Read these off the row that follows.
1) Give the entry just left of 9750.
2) Give the entry just left of 3823.
3) Give the entry just right of the smallest entry.
array([6588, 7647, 4914, 2694, 5136, 5604, 9750, 5307, 3823])
1) 5604
2) 5307
3) 5136

data =
[[-0.82 -0.30 -0.33 -0.32 -0.71 -0.67 -2.98  4.57  1.49]
 [-0.51  1.66  1.96  1.12 -1.26 -1.15 -5.88  1.04 -0.58]
 [ 0.12  0.70  0.60  1.45 -1.52 -0.70 -4.77  2.14  0.91]
 [-3.45 -1.63  2.26 -0.52  1.07 -0.39 -1.81  3.29 -1.25]
 [-0.16  0.12 -1.03  0.81 -1.74 -0.18 -1.99  3.77  1.91]
 [ 0.07  0.85  0.64  2.33 -2.38 -0.05 -3.92  1.57  0.63]]
Find the entry directly below 1.04.
Answer: 2.14
Find the top-left entry.
Answer: -0.82
The 3rd entry from the end, reading row by row -> -3.92
Find the top entry of the column that holds the smallest entry.
Answer: -2.98
Find the last entry, reading row by row.
Answer: 0.63
The second smallest entry -> -4.77
Find the entry just left of -1.25.
Answer: 3.29
The entry directly above 1.57 -> 3.77
Find the bottom-left entry.
Answer: 0.07
Find the top-right entry.
Answer: 1.49
The largest entry in the first column -> 0.12
The 5th-last entry, reading row by row: -2.38
The entry just left of the smallest entry -> -1.15
The entry directly above 1.12 is -0.32
The entry just right of 2.14: 0.91
The second entry on the diagonal from the top-right corner -> 1.04
Find the entry just right of -1.63.
Answer: 2.26
The second entry on the main diagonal -> 1.66
Find the largest entry in the last row.
Answer: 2.33
The entry directly above -4.77 -> -5.88
Find the first entry of the smallest entry's row.
Answer: -0.51
Find the entry directly below -1.81.
Answer: -1.99
Find the smallest entry in the last column.
Answer: -1.25
The entry directly above 1.66 is -0.30
Find the entry just right of 1.12.
Answer: -1.26
Find the fourth entry from the end, reading row by row.
Answer: -0.05
The third entry on the main diagonal: 0.60

a =
 0.28   1.34   3.21   0.50  -0.51   0.07  -0.09   0.04  -0.05
 0.58   0.23   2.97  -0.56  -0.60  -0.85  -0.37  -0.08  -0.53
 0.39  -0.79   4.51   0.37   1.38   0.08  -0.26  -0.16   0.15
 0.87   1.15  -6.18   0.02  -0.70   0.77   0.13   0.38   0.66
Counting starts at 0.
The entry at row 0, column 2 -> 3.21
The entry just left of the smallest entry: 1.15
The entry at row 2, column 0 -> 0.39
The entry in row 0 and column 1: 1.34
Find the entry directly below 4.51.
-6.18
Find the entry in the top-right corner.
-0.05
Find the bottom-right entry.
0.66
The entry in the bottom-left corner -> 0.87
Find the top-left entry.
0.28
Find the entry directly below -0.51.
-0.60
Find the entry just right of the smallest entry.
0.02
Find the entry directly above the largest entry.
2.97
The entry at row 1, column 0 -> 0.58
Find the entry directly above 1.15.
-0.79
The entry in row 1 and column 1 -> 0.23
The entry directly below -0.08: -0.16
Find the entry in row 2 and column 2.
4.51
The entry just left of 0.04 is -0.09

Questions about the array below. Counting starts at 0.
1) The entry in the top-left corner?
2) The entry directly above the largest entry?
3) The entry in the bottom-left corner?
4) The entry in row 0 and column 1?
5) The entry at row 0, column 2?
6) The entry just right of the largest entry?
7) The entry just left of -0.43?
8) The entry directly above 2.72?
[[-5.97  1.11 -4.01 -2.23 -1.51  3.06 -1.59 -1.91  1.27 -0.16]
 [ 0.55  0.85 -0.07 -1.05 -0.27  1.91  1.35  0.28  1.12  0.82]
 [ 0.26  0.34  0.89  0.71  0.23 -0.50 -0.27 -0.33 -1.13 -0.16]
 [-0.29 -2.46 -0.38 -0.82 -0.33  2.36 -0.07  1.15  2.05 -3.29]
 [-1.17 -0.11  0.62  0.99  0.06  0.32  0.39 -0.77  0.14  0.87]
 [-1.38 -2.80 -3.67 -4.24  1.86  0.81  1.43  0.44  4.00  0.72]
 [-0.76 -0.81  2.34 -1.64  0.37  1.79  0.70  1.77  0.92  0.79]
 [ 0.18 -2.51  1.26  1.26 -0.27 -0.12 -3.78  2.56 -1.01 -0.94]
 [-0.57  1.34  1.39 -0.25 -0.66  0.88 -0.78  0.22  0.35 -0.28]
 [ 0.10 -0.43 -1.21 -0.98 -0.51  2.47  1.57 -0.44  2.23 -2.31]
 [-0.06 -0.73 -1.50 -0.09  1.48 -0.47 -0.98  0.14  1.70 -0.44]
 [-0.99 -2.18  1.54 -0.13  0.31  0.42 -1.36  1.82  0.10 -1.14]
 [ 0.29  2.72 -5.11  1.38 -0.21 -0.58  2.35 -4.40  0.52 -1.92]
 [-1.94  0.50  0.49  1.12 -0.40  0.46 -0.27 -0.79 -0.61 -0.23]
 [ 0.16  0.64  0.88 -2.92 -0.19  3.70  3.15  0.73  2.67  0.91]]
1) -5.97
2) 0.14
3) 0.16
4) 1.11
5) -4.01
6) 0.72
7) 0.10
8) -2.18

 1.05  -0.99   0.58  -0.94  -1.15
The 3rd entry from the right is 0.58
The second entry from the right is -0.94
The 2nd entry from the left: -0.99
The 5th-last entry is 1.05

[[ 1.94 -0.19 -5.03 -1.83  0.70  1.43 -2.07 -3.45 -1.65  0.56  1.02  0.12
  -1.19]
 [-0.86  0.63 -2.32 -3.04  1.12 -0.55 -3.61 -0.55  3.20  2.43  2.45 -4.03
   1.68]
 [ 1.47 -4.45  0.25  0.88  1.23 -2.86  0.38  0.56  0.76 -7.16 -0.03 -2.60
  -3.71]
 [-0.81  1.74 -2.08 -2.17 -0.46  0.51 -1.43  2.68  0.34  0.63  1.12  1.26
  -4.45]]
The entry just left of 1.43 -> 0.70
Find the first entry in reading order.
A: 1.94
Find the entry just right of -2.07.
A: -3.45
Find the entry just right of 1.47.
A: -4.45
Find the entry just right of the smallest entry.
A: -0.03
Find the entry just left of 1.23.
A: 0.88
The 2nd largest entry is 2.68
The smallest entry is -7.16
The entry just right of -0.19 is -5.03
Find the maximum.
A: 3.20
Find the second entry in reading order.
A: -0.19
The entry just left of 1.26 -> 1.12
Find the fourth entry in reading order.
A: -1.83
The entry just right of 2.45 -> -4.03
